Rows are one point carried round by a steady rotation, each followed by how many steps it has turned.
The counts run from 0 to 424.
[-43 -41 -15   6 -32 -51  17 -44  -9  37  -8  26 -33  10  40  25   3   2
   8 -28 -26  -9 -24  40   1  -4  33  31 -55  34 -46 -64  10  10  60 -17
  -1 -46  -8  13  50  -3 -17 -27  17  20   8   2   5  -4 -67  48 -85  34
 -12  -2 -27   8 -22  -7  48  40  15 -61 -40 -13  -5   7 -14  13  40] => 292
[-33 -38 -42 -15  -8 -37  49 -32  -6  29  -9 -21 -48  21  51  42 -10 -14
  41  -5 -67 -55  -5  18  19 -29   0  38 -21  22  -9 -22 -11  11  35  -4
  10   0  -4  -8  32   6 -46 -12  -9 -11  -4  -3   6 -12 -71  26 -75  59
  15 -16 -25 -21  20  -3  47  11 -28 -38 -64  37 -65   1  18  34  51] => 205
[-34 -44 -32  13   1 -37  40 -40  -4  32 -22   8 -54  29  42  14  25 -16
  27 -17 -37 -41 -35  40  23  -8  15  30 -28  -4 -25 -47 -22 -18  66 -19
   3 -25  12 -19  45  19  -1 -12   0 -21  24 -18  12  -9 -47  55 -86  59
 -15 -18 -16 -36  13   8  40  38  25 -46 -70  20 -23 -17  -3  27  20] => 166
[-32 -43  -8 -16   9 -36  52 -46  -2  70 -34  -4 -42  22  24  11 -18  -8
  14   2 -16 -23  14  38  12   6 -11  32 -16  13 -31 -38 -20  34  80  16
  -5 -16   6   3  60   5  -4   9  25  10 -14  33  24   1 -57  23 -78  52
  -3 -14 -23 -28  36 -27  49  -7  -3 -50 -61  11 -40  11  10  21  72] => 187
[-45 -51 -21 -14 -24 -66  44 -53  -2  18 -45   3 -22  -9  20  11 -33 -13
  18   0 -35 -20  14  43  -4  16   8  24 -57  15 -15 -37  -7  38  53  11
   9 -24   8  22  79   7 -10 -17  -7  22 -14  20  20  15 -79  24 -60  34
 -16   8 -29 -11  -1   4  38  18   7 -78 -31  13 -14  17  -7  15  67] => 317
[-62 -46 -18 -23 -51 -37  43 -47  10  30 -22   3 -19 -11  57  -2 -25   0
  24 -13 -57 -42  -7  19  10 -16  15  24 -53  41 -12 -32 -23  21   9  -7
  14 -22   3   1  64 -11  -4 -33 -62  14 -15  22  12 -15 -72  28 -51  57
  -3   0   2  -3  -9  15  54   0  16 -65 -37  35 -40 -15  19  23  34] => 90
[-16 -25 -29  14  16 -59  42 -35  11  56  20 -10 -49  69  35  -6 -52   5
  31  11 -17   3  -3  22   8   0   5  32  -2  41 -16 -10   6  18  63 -20
  -7 -38 -19 -26  44  21  20 -20  15  30 -14 -19  32 -21 -39  10 -86  46
   0  14 -32   0 -11 -31  68  46   3 -45 -54  11 -30  -4   3  22  39] => 31
[-11 -38 -30  20  28 -49  71  -5 -18  71  -2   2  -6  58  41 -12 -18   6
  16  43 -24  -3   1  11  29  -3 -16  26  -5  29 -27 -40  -4  24  55 -11
 -10 -38  -3 -35  60  15   6   2  11  23 -22   1  40   0 -29  21 -86  54
  -5  -7 -44 -26  -1  -2  67   9  11 -38 -64  23 -39   8  -6  32  31] => 378
[-46 -31  -7 -30 -16 -48  34 -74 -13  22 -16  -8 -18  23  24  25 -24  -8
  36 -19 -38 -45  -5  13  11 -23  14  40 -26  15   2  -7 -17  11  60 -18
  -7 -31 -20 -15  26  20 -18 -28  -1 -13  -2  23  -5  -7 -57  13 -78  49
  10 -23 -29   5  10 -18  59   6  -4 -42 -83  39 -51   8  31  25  68] => 215
[-24 -24 -33   4 -33 -50  45 -20   1  22  25  13  -1  28  59  10 -19   4
  39  -9 -48 -13 -34 -21  25 -37  25  50 -33  47 -26 -39  -2   0  46 -26
   3 -43 -23 -18   8 -16 -25 -31 -36  -1  -1 -11  13 -14 -50  21 -80  47
  23 -16 -12   6 -21   6  69  13  11 -37 -83  25 -54   0   9  32  20] => 244
[-46 -34  -4   0 -11 -51  39 -43  -4  58  -1   8 -46  19  47  32 -10  16
  12 -10 -39 -21 -12  31 -10 -26  22  35 -43  44 -35 -49  12  22  34  -6
   2 -19   0  16  42  -1 -21 -13   3  22   1   9   8 -20 -95  31 -75  43
   3   1  -6  15  -3 -27  43  34  -8 -60 -44 -17 -35  13   1  14  55] => 61
[-17 -38 -24  22  20 -57  41 -37 -20  28 -24  11 -43  36  16  16   2 -14
  15   4 -23 -15 -15  43  16   9   3  28 -32  11 -21 -54  -7  -1  93 -12
  -4 -32   3 -10  57  33 -10  -6  35   1   7 -17  25   8 -34  35 -92  45
 -21 -10 -58 -23  -6   1  49  38  11 -45 -63  12 -13   5 -18  21  44] => 162
[-59 -50 -33 -12 -53 -45  18 -51   8  11 -27   4 -49  -6  49   8  -8 -16
  28 -40 -46 -41 -20  44  10   0  22  28 -53  17 -28 -39 -15   4  30 -11
   8 -24  12   2  66   0  -2 -35 -28   9   5  -3   4 -11 -66  48 -64  47
 -17   5  -8 -13  -6  15  44  34  23 -69 -34  27 -13 -16   4  21  30] => 308
[-21 -21 -10 -19 -17 -66  44 -58  -5   6 -11  -2   1  17  20   8 -56  -9
  35  -4 -25  -8   6  -7  15 -10   1  41 -35  34  -1 -19 -18  29  84 -11
  -3 -31 -23  -5  33   5 -13 -22  -8   8 -18  17  20   7 -36 -14 -75  34
  12 -13 -34  11   5 -18  75  -7   3 -49 -84  33 -43  17  27  16  72] => 226
[-30 -51 -24   1 -20 -67  55 -31 -29   0 -19  10  10   6  29  22  -7   0
  24  27 -64 -28 -11   8  10 -12  20  23 -69  38   7 -45   3   6  31 -19
  10 -41 -13  -2  52  13 -37 -27 -28  -3  -7  -4  19  20 -68  26 -65  43
  -3  -2 -56  -2 -42  36  51  24   7 -57 -55  24 -32  15 -17  25  38] => 113
[-20 -21 -26   9   8 -38  64 -22  31  42  -7  -3 -73  18  66  13 -21  -7
  27  -3 -45 -18 -21  18  12 -25  -3  38 -21  35 -26 -52 -27  11  63   3
  20   8  22  -1  47  -4  -5   6 -28   8   4 -16  33 -29 -55  21 -72  62
   3  -7  14 -25  35 -11  45  12   6 -54 -63  11 -48 -15  12  20  36] => 412
[-45 -60 -32 -11 -13 -53  56 -38 -31  24 -33  -6   5  23  26  16   1  -4
  29  19 -62 -54  -2  20  15 -11  13  24 -41  -1   2 -18  -4   5  12 -14
  -1 -35  -5 -25  50  23 -15 -29 -24 -17  -7  10   6  15 -74  40 -70  50
   1 -11 -46 -22 -19  22  41  23   5 -53 -54  41 -41  13  -2  36  40] => 345
[ -8 -24 -44   1 -10 -57  56 -12   4  28   1  -4   2  38  43 -20 -59 -17
  43  13 -21   8   5 -15  35   4 -11  44  -5  19 -28 -25 -15  24  71  -4
  -5 -33 -14 -31  44  -7   2 -17 -13  26 -29  -4  34   3 -19   2 -79  39
  14  -8 -30 -15   6  -4  84  -4  15 -43 -78  46 -48   6  12  30  37] => 4
[-34 -27  -5   0   5 -59  46 -50  15  69   3   6 -45  43  34  -8 -51  13
  15   1  -7   9  -5  27  -4  -2   7  35 -20  42 -29 -29  -2  36  66  -4
  -3 -33  -4  -5  52   6  29 -12   8  36 -14   8  28 -27 -58  10 -78  40
  -3  12  -8   5   4 -47  59  31  16 -60 -46  -8 -27   3   9  13  58] => 45
[ -6 -38 -38  25   5 -51  58  -3  -4  46 -13  15 -14  28  37 -23 -17  -9
  13  28 -19  11  -6  16  34  21  -8  25 -29  32 -36 -67 -19  17  80  -6
  -2 -43   0 -15  70   0   6  -1  -1  26 -15  -8  54  11 -16  27 -79  48
 -17  -2 -43 -31 -11  22  68   8  29 -45 -56  22 -14  -4 -22  23  22] => 146
[-35 -21 -30   2 -34 -37   7 -27  -6  37   6  -1 -57  17  77  18 -42  -5
  18 -29 -37 -17  -4  39  14   1  -3  25 -32  68 -37 -53   3  26  45 -24
   6 -16  -5   5  67  -8 -24 -22   8  55 -18  -9  21 -23 -40  15 -81  39
 -18  10 -33  11  -8  -3  75  21  -8 -49 -26  33 -21 -13  12  16  30] => 68
[-23 -29 -30  11  -8 -76  50 -36   6   9  22   6 -27  37  31  17 -26   3
  37   8 -46 -10 -30  -3   3 -32  37  42 -44  44   0 -24   7  -2  55 -24
  12 -43 -25 -12  15  16 -16 -35 -23  -5   8 -31  18 -11 -66  19 -79  48
  18   8 -26  10 -31  -2  57  51   8 -50 -70   2 -37   1 -10  23  36] => 255
[-20 -42 -41  12 -17 -52  48 -19   5  23 -13  11  -4  24  36 -40 -34 -15
  22  19 -28  -4 -10  14  34  18   0  21 -38  31 -13 -39 -28  12  64 -18
   5 -50  -5 -32  71   6  21 -26 -34  16 -19  -5  44   6  -8  23 -65  55
 -18   2 -38 -25 -26  35  75   9  45 -49 -54  47 -16 -21  -7  26   8] => 132
[-58 -39   2 -14 -33 -48  15 -71 -18  40 -10   7 -37  14  42  32 -16   6
  11 -30 -38 -40 -12  47  -7 -17  21  22 -48  44 -16 -35   6  16  39 -23
  -2 -30  -7   8  55   9 -14 -29  10  17  -5  17  -5 -14 -75  25 -77  39
 -15  -4 -30  22 -17 -18  52  29   1 -61 -37  10 -23   4  18  12  53] => 73
[-31 -57 -21   6   6 -58  80 -30   3  42 -25  25   1  20  15 -14   8   8
  18  35 -34 -16 -21  10  14 -11  23  33 -46   9 -14 -42 -21   6  47   1
   3 -49   4 -16  49  13  16 -10 -35 -17   9   8  28   8 -66  45 -63  63
  -2  -7 -14 -33 -14  15  41  19  40 -60 -67  -2 -26   4 -23  27  31] => 139
[-25 -29 -50 -12 -13 -35  41 -22  -1  22  -3 -28 -54  24  64  31 -28 -24
  44  -9 -64 -45   0  15  31 -21 -11  32 -11  36  -7 -22 -19  11  44  -9
  15   3  -4 -13  40   3 -45 -13 -11   8 -14 -13  17 -13 -47  13 -76  56
  11  -7 -32 -20  19   8  59   7 -29 -35 -57  56 -62 -12  20  34  40] => 207
[-19 -37 -13  12   4 -66  73 -33 -25  15 -28  21  18  25  32  -1  -2   0
  28  17 -27  -6 -25  -6  24 -12   5  41 -46  -7 -24 -54 -13   0  65 -10
  -6 -40   7 -24  41  11   2  -5 -19 -20   6  -2  22   9 -46  25 -80  39
   1 -30 -22 -19   3   7  55  10  39 -55 -97  22 -33  20  -3  28  36] => 370
[-22 -23 -31  11 -30 -53  33 -23  30  37  16  16 -37  23  51 -26 -50  -3
  21 -10 -12  17 -14  18  16  11  13  37 -31  57 -40 -49 -11  22  76  -9
   5 -46 -11  -1  56 -14  20 -29 -19  47 -14 -12  43 -15 -27  17 -75  44
  -9  15  -9   1 -17  -6  74  21  33 -55 -43   8 -11 -16  -5  14  24] => 274
[-25 -25 -26  13  -7 -56  44 -34 -11  34  16  10 -18  53  52  15  -6   8
  38 -13 -32 -15 -40  -2  18 -32  26  48 -21  13 -32 -31   4 -12  47 -30
  -8 -44 -14 -33  11  10  -3 -28  -6  -9  13 -22   4 -26 -57  37 -95  44
  15 -18 -13   1  -7 -13  58  44  22 -42 -84  12 -43   2   7  34  24] => 24
[-37 -40  -7 -11 -35 -68  45 -45 -19   1 -30  21  14 -18  33  17 -25  -2
  17   6 -48 -12  -2   7   4  -8  12  27 -75  39 -14 -56  -5  27  46  -9
   9 -33  -5  17  64  -5 -31 -23 -27  13 -16  22  18  15 -68  12 -64  31
  -6  -8 -35  10 -21  19  57   1  12 -72 -53  20 -29  23  -1  13  53] => 99
[-25 -33 -30   0 -15 -41  38 -24  -1  68  33  -1  -9  56  41 -11 -38  14
  24  17 -26  -6  -5   1  22 -15  16  34  -7  68 -18 -15   0  19  51 -24
  -8 -62 -42 -26  30  -5  -4 -34   2  32 -25   7  25 -13 -34  14 -82  52
   8   2 -41  11 -34 -12  85  13   1 -28 -53  24 -43  -6   6  29  33] => 249
[-20 -22 -23   3 -20 -68  56 -32  -8  10  15  15   5  20  42  23 -22   4
  41   0 -44  -5 -29 -20  13 -36  27  50 -44  38 -18 -41   2   7  62 -17
   1 -42 -25  -8   9  -7 -34 -23 -24  -3   1  -8  16  -2 -61  12 -79  39
  26 -18 -20  12 -20  -4  67  17   5 -46 -91  12 -48  16   7  23  42] => 242
[-21 -34  -6  15  41 -58  63 -49 -12  54 -10  -1 -47  59  19  12 -13   4
  19  23 -23 -20 -13  36   7 -13   8  27 -21  17  -2 -28  -4   6  71 -19
  -2 -31   0 -24  45  41  13  -3  18  -4   8 -10  25 -13 -52  21 -88  51
 -11  -6 -38 -14   5 -27  49  45  12 -43 -72   4 -32   5  -1  20  50] => 394
